Each row is where one point has got to under a steady rotation. How many ticks took it there?
The counts run from 0 to 358.
[ 11 -26  15  -9 -54 -23  20  14 -14   2 -14  13  54 -44 -15 -20 -30 -46
  14 -27 -12  -5  21   3  -9  12   5 -30  13 -24  19 -17  33   1 -20   4
   5  34 -23  22  33  39   8 -36 -11  25  -3  52  19   6 -54  -5  30 -12
 -51   0  35  -2 -27 -41  17] : 55
[  3 -20  26 -18 -52 -14  12   3   7  -8 -23  -4  47 -15  22  -9  -3 -33
  11  -6  17   6  27   0  -5 -22  29  -9  39 -27  41 -10  38 -11   3   9
  -1  15 -35  14  44  64 -11  -7  11  28  -3  62   5   7 -43 -22  18  -4
 -61  19  17  -5 -40 -33  14] : 178
[ -2 -10  39   5 -72  -7  13   9  12 -28 -41 -32  34 -22  10 -11  -2 -33
  22 -13 -10  27 -11  18   3  -5 -14 -56  33 -21  21 -40  10 -30  -5 -17
  14  20  -3 -10  20  16   5  -1 -14   5   0  37  14 -16 -42 -23  32  18
 -20   0  47  26 -44 -63  -2] : 115
[ -1  -7  30 -19 -65  -4  24  15 -11  11  -7  -8  40 -15 -15 -13 -15 -46
  13 -16   6   0  28   5 -13 -22  26 -38  11 -22  21 -20  37   9  -6   8
  -2  46 -18  18  35  45  -3 -28  11  29  20  52  16  12 -40  -5  24   0
 -55  24  24  13 -29 -43  28] : 50
[  7 -10  36 -10 -52 -11   2  13  -9   0 -28 -23  48 -37  18 -30   4 -43
  14  -7  20   3 -17   0  10 -11  11  -1  50 -30  32 -27  16 -19  17  -3
  20  25  -2  25  42  49   0 -11  -3  28   5  70  13  12 -24  -6  26 -16
 -57  16  15  18 -37 -35  35] : 25
[ -9 -13  32  -9 -53 -10  15   2  15  -5 -16  -8  42   1  16   0   8 -40
  17  -3  21  12  32   1  -5 -35  25 -13  43 -31  37 -19  39 -14   3   7
  -6  22 -37   6  41  56 -18  -7  12  12  11  53  11   4 -46 -16  19  10
 -57  20  16  -3 -45 -35  17] : 176
[ 17  -1  10 -33 -42 -18  40   8   7   4 -24  22  48 -19  -1 -23 -29 -35
  27 -33 -14   4   4  -2  -6  27  14 -36  13 -34  20  -8  54  -2 -34 -19
   9  37 -23 -10  21  19  19 -34  -8  12 -15  32  16  16 -58 -25  28  -4
 -59  16   8  13 -42 -36  21] : 61
[  5 -33  22  -5 -48 -21  11  10   4  -9 -21  -5  53 -38  19 -14   0 -46
  16 -13   8  -1  12  -9   8  -2  16   9  38 -22  37 -12  21 -26  -3   0
  14  13 -24  18  42  57  -6 -19  -5  27 -10  71   3  -1 -48 -17  23  -8
 -66   6  20  -9 -38 -29  18] : 181
[ 23   1  48  16 -62 -20  14  17   6   6 -19  -1  52 -31  -5 -26  -5 -66
   4 -25  -2  20  -5  15  -8  -1 -21 -28  16 -48  13 -28  18  -6  -3 -27
  11  42 -11  15  26  13  11 -15   9  -7  -3  35  30  -4 -31  14  36  -5
  -7  -1  39  21 -26 -76  22] : 134
[-10 -13  17   0 -42  -3  39  10  20  16 -11  11  46 -15  -7 -23  -8 -51
  41 -12  -1  -7  -3  18 -13   0   9 -35  14 -43  11 -26  57 -23 -31 -33
  -2  54 -32 -11  15  12 -13 -27 -11  -3  17  12  19  12 -55 -24  34  12
 -59   9   5   9 -36 -31  20] : 67
[  6   0  33 -22 -37 -13  29   9  24   8 -30  20  49 -13  -6   1 -19 -29
  21 -10   1   8   9   9 -15 -13  25 -33  14 -57  23 -10  67 -24 -18 -11
  -3  28 -39 -25  24  14 -11 -16  10  -5  -4  28  23  18 -65 -11  23   0
 -62   7  -3  14 -43 -35  10] : 323
[ 25  22  41  -3 -64 -23  20  14  11  -6 -29   3  52 -11   1 -13 -10 -50
   6 -22  -4  38  12   7  -8  -6 -13 -44  19 -47  15 -20  32   0  -6 -19
   7  31  -9  -9  22   8  14 -16  21 -16  -5  34  29  -1 -36   4  28  -2
  -9  11  34  28 -34 -78  18] : 137
[  4   1  35 -21 -50  -7   2   5  -2  -2 -33 -32  52 -26  22 -18   4 -30
  13  -1  24  11  -8  -3  11 -23  22 -12  48 -29  35 -24  21 -16  17  -1
  17  18  -5  14  43  48   2 -11  12  27   3  68   7  16 -19 -19  18 -15
 -56  24  14  20 -43 -36  27] : 23
[  5 -30  29 -10 -48  -4  27  -5  22  -6 -20  10  60 -19  12   3   4 -60
  19  -2  -4   5  33   9  -2  -9  15 -24  -6 -18  26  -7  34 -13 -15 -26
 -11  36 -44   3  36  51 -11 -34  27  -1  -8  34  -8  -7 -63 -32  14   2
 -40   9  37 -13 -29 -36   9] : 78
[ -5 -20  29   2 -46  10  32  12  16  18 -38  -6  58 -32 -11 -12  -7 -34
  30   5  -6  -5  -7  19  -6   6  -6 -58   6 -28  22 -31  51 -26 -35 -33
  13  43 -29 -10  19   1   5 -34 -14   4   6   9   9   1 -43 -30  29   0
 -42 -13  22  32 -40 -46   1] : 222
[  9 -19  29  -2 -41 -20  24  15  13   5 -22  21  47 -23 -14  -8 -15 -41
  27 -27  -9   1   6   5  -8   6   0 -21  34 -55  18 -23  53 -21 -31 -13
  -1  40 -31 -13  24  12  -2 -16 -17 -12   6  22  36  10 -75   6  39  -3
 -49  -2   8   7 -42 -33  18] : 319
[ 23 -19  36 -16 -45 -24  15 -11   9 -32 -35  12  53 -41   4 -12 -28 -48
  12 -18 -15  17  -2  35  -9   1  -8 -45   4 -32  13 -19  22 -11   6 -38
 -16  26 -25  -6  27  40  10 -14  12 -14 -21  27  10   1 -50 -29  29  -3
 -27   2  50  -3 -22 -51  -1] : 238
[ 26  27  31 -19 -55 -31  13  14  10 -12 -31   5  56 -21  -1 -17 -24 -40
   8 -22  -3  39   5  12 -12 -12  -4 -54  17 -55  15 -15  37  -6   3 -18
   6  18  -8 -13  19   7  10 -18  19 -14 -10  37  26   9 -29  -6  27  -4
 -22  15  31  25 -35 -77  16] : 139
[  7 -14  27 -18 -58 -14  23  13   5   4 -24  -3  28 -22  22 -35 -14 -38
  23 -44  -9  -1 -23  -3   4  22  18  -3  38 -33  25 -17  34 -31 -20 -11
  20  28 -10  -6  18  30   0  11 -15  21 -24  52  18   5 -60 -28  30   5
 -61  24 -11   7 -41 -31  19] : 189
[ 12  -3  10 -29 -35 -20  37  10   5   4 -28  25  49 -27  -3 -25 -34 -31
  32 -29 -12  -1  -7   4 -11  23  14 -38  15 -41  17 -12  55 -12 -27 -23
   9  37 -20 -13  19  16  14 -31 -12   9 -12  32  18  18 -55 -29  31  -7
 -61  15   4  12 -37 -36  16] : 62
[-18 -11  30  -1 -47   8  43   3  38  11 -25 -16  29   4  20 -19   6 -47
  44  -4   3   1 -10  12  -4   2  14 -27  18 -26  26 -22  46 -38 -26 -44
  15  34 -25 -19  16  15 -11  -2  -2  17  -7  28   0  -6 -50 -49  27  26
 -58   7   6  10 -45 -33   4] : 350
[ 19  15  44  -9 -54 -28  21   0  34 -24 -34  -7  38  -4  33  -8  10 -57
  15 -20   4  39   1   3   5  -8   3 -14  25 -44  29  -9  17 -23   6 -40
  17  14 -10 -13  26  24   6   0  30 -10 -32  55  12 -10 -38 -20  21   9
 -20  15  33   1 -41 -62  12] : 264
[ 25  -5  45 -11 -68 -19  12  24  -5  12 -28   1  35 -23  10 -22 -17 -33
  -2 -38  -6   9 -12  -7  -4  11   9  -7  46 -45  30 -17  28 -11 -10   4
  16  29 -10   5  27  24  13   9  -1  18 -22  56  34   7 -49   7  32  -8
 -36  11  -4  20 -45 -54  19] : 33
[ 13  17  33  -4 -74 -14  19  27   0   3 -15 -10  45  -6   7 -26   8 -56
  17 -37   1  23  -5 -10   4  -5  -1 -22  29 -47  19 -25  34 -18 -15  -6
  15  38  -1  -8  16   8  -1  -8   7  -8   3  38  33  -2 -41   4  30   6
 -25  35   2  23 -37 -61  41] : 292
[-13 -34  38  22 -68   5  26   8  17  12 -13 -18  41 -21  18 -30   6 -65
  18  -2   2  -4  -2  30 -13 -18   6 -19   1 -19  26 -28  24 -30  -5 -31
   2  36 -32  16  19  38 -25  -1   8  24 -11  40  -3 -17 -38 -37  23  25
 -42   0  22   2 -20 -51  -6] : 357
[ 28 -19  42 -23 -48 -19  15 -13  10 -28 -30  10  51 -30   3 -11 -28 -54
   7 -21 -15  16   4  34 -12   1  -2 -45   3 -29  12 -16  25  -6   6 -38
 -17  35 -24  -4  28  43  10 -11  22 -14 -18  27  13   5 -50 -31  22  -2
 -25   8  46  -6 -20 -56  -2] : 237
[  9 -21  27 -16 -72   6  30  11  -6  -3 -32  -5  34 -15  -4 -15 -21 -35
  19 -33 -23   1  -1   7  -4  24   2 -63  13 -10  19 -31  40  -2 -32 -10
   1  54 -16 -10  22  23  23 -14 -10  14  -1  24  16  -2 -59 -30  29   9
 -29  16  27  17 -41 -48  12] : 215
[  5 -27  28 -20 -47 -16  36  -8  22 -19 -31   8  25  -3  15   3 -12 -41
  28 -29 -18   6  18   1  -1  23  10 -24  30 -19  29 -15  33  -9 -24 -20
   0  36 -28  -7  34  42  11  -7  -3  18 -18  45   7  -1 -77 -31  26  10
 -47   6  34 -12 -46 -30   2] : 341
[  8 -19  39   1 -55  -7   6  13  -6   3 -18 -26  44 -28  15 -24  11 -52
  19 -16  17   1 -12  -4  12  -7   6   2  50 -28  30 -31   9 -16   2  -3
  21  38  -4  22  44  42  10  -9  -9  22  10  65  20   6 -35   8  31 -13
 -42  15  21  17 -39 -36  36] : 27
[-13 -34  42  24 -75   5  26  10  16   9 -11 -21  41 -16  17 -22  10 -66
  15  -1   2  -1   6  24  -7 -18   0 -20   0 -16  27 -27  21 -26 -13 -29
   1  35 -29  13  21  40 -19  -1  16  20  -9  39  -5 -20 -41 -33  22  25
 -33   2  33   0 -23 -55  -3] : 358
[ -5  16  30 -18 -58 -14  18  28  -3  18 -16 -13  47 -27 -11 -24 -18 -34
  20 -11   8   9  -5   4 -17 -31  32 -36   7 -46  20 -18  46 -29   0   1
  18  18  -8 -12  13  14 -15 -20  13  16   4  49  22  18 -35  -7  28   4
 -71  16  -5  29 -32 -50  22] : 43
[ 29   0  42  -7 -39 -18   9  -7  20  -8 -33   2  57 -21  41 -37   8 -62
   9 -19  15  16 -24  10   6   3  -6   8  37 -49  25 -14  26 -18  13 -45
   8  27 -14  12  36  40   9  -1  22  -8 -23  43  13  10 -21 -24  21 -13
 -25  23  11   4 -32 -48  31] : 4
[ -5  -2  28   3 -56 -14  -1  12  19 -17 -32 -30  56 -21  16  -3  20 -30
  25   7  19  27   2   0   8 -38   7 -25  51 -36  38 -30  28 -42   6  -1
  17   0 -15  -6  31  25 -19 -13  -2  -2  14  50  11  -4 -30 -12  24   2
 -46   9  24  21 -50 -43  22] : 18
[ -1  22  28 -23 -62 -16  20  31   4  17 -20 -13  45 -20  -8 -20 -16 -30
  20 -11   7  11  -2   0 -12 -26  30 -35  10 -51  24 -15  52 -24  -6   3
  19  20  -9 -20  13   9 -14 -16  11  18  -1  48  22  11 -36  -6  28   5
 -66  18  -8  32 -36 -49  25] : 42
[  7 -10  25  -2 -29 -17   9  -3   2  -2 -21   6  64 -32   0 -32  -9 -47
  18  -2  21   2   6  20  -9 -16  -6 -23  51 -43  16 -36  34   6  15 -22
  -5  33 -25  32  42  46   6 -31 -11   8  23  40  21  22 -14  -5  33 -23
 -48  10  32   7 -32 -41  29] : 152
[  4 -21  41  -3 -41   6  24   0   6  19 -22  -4  66 -44  -3 -30 -14 -58
  17   7   4 -12 -19  43 -14 -14   7 -34 -20 -35  11 -21  37 -17  -2 -51
  -6  49 -24   7  23  31  -4 -27  18   4  -4  20   1  12 -31 -29  22  -4
 -44  -2  27  11 -10 -43  14] : 229
[-10  14  28   0 -59 -15  16   6  20 -27 -24 -33  29   5  25 -21  16 -39
  34  -9  17  33  -2  11   4 -25   0 -38  56 -32  27 -39  20 -25  11 -19
  16  19   2 -10  24  27  -4   2  -1   3  18  49  16  -7 -19 -26  31  19
 -37  24  33  20 -49 -56  20] : 272
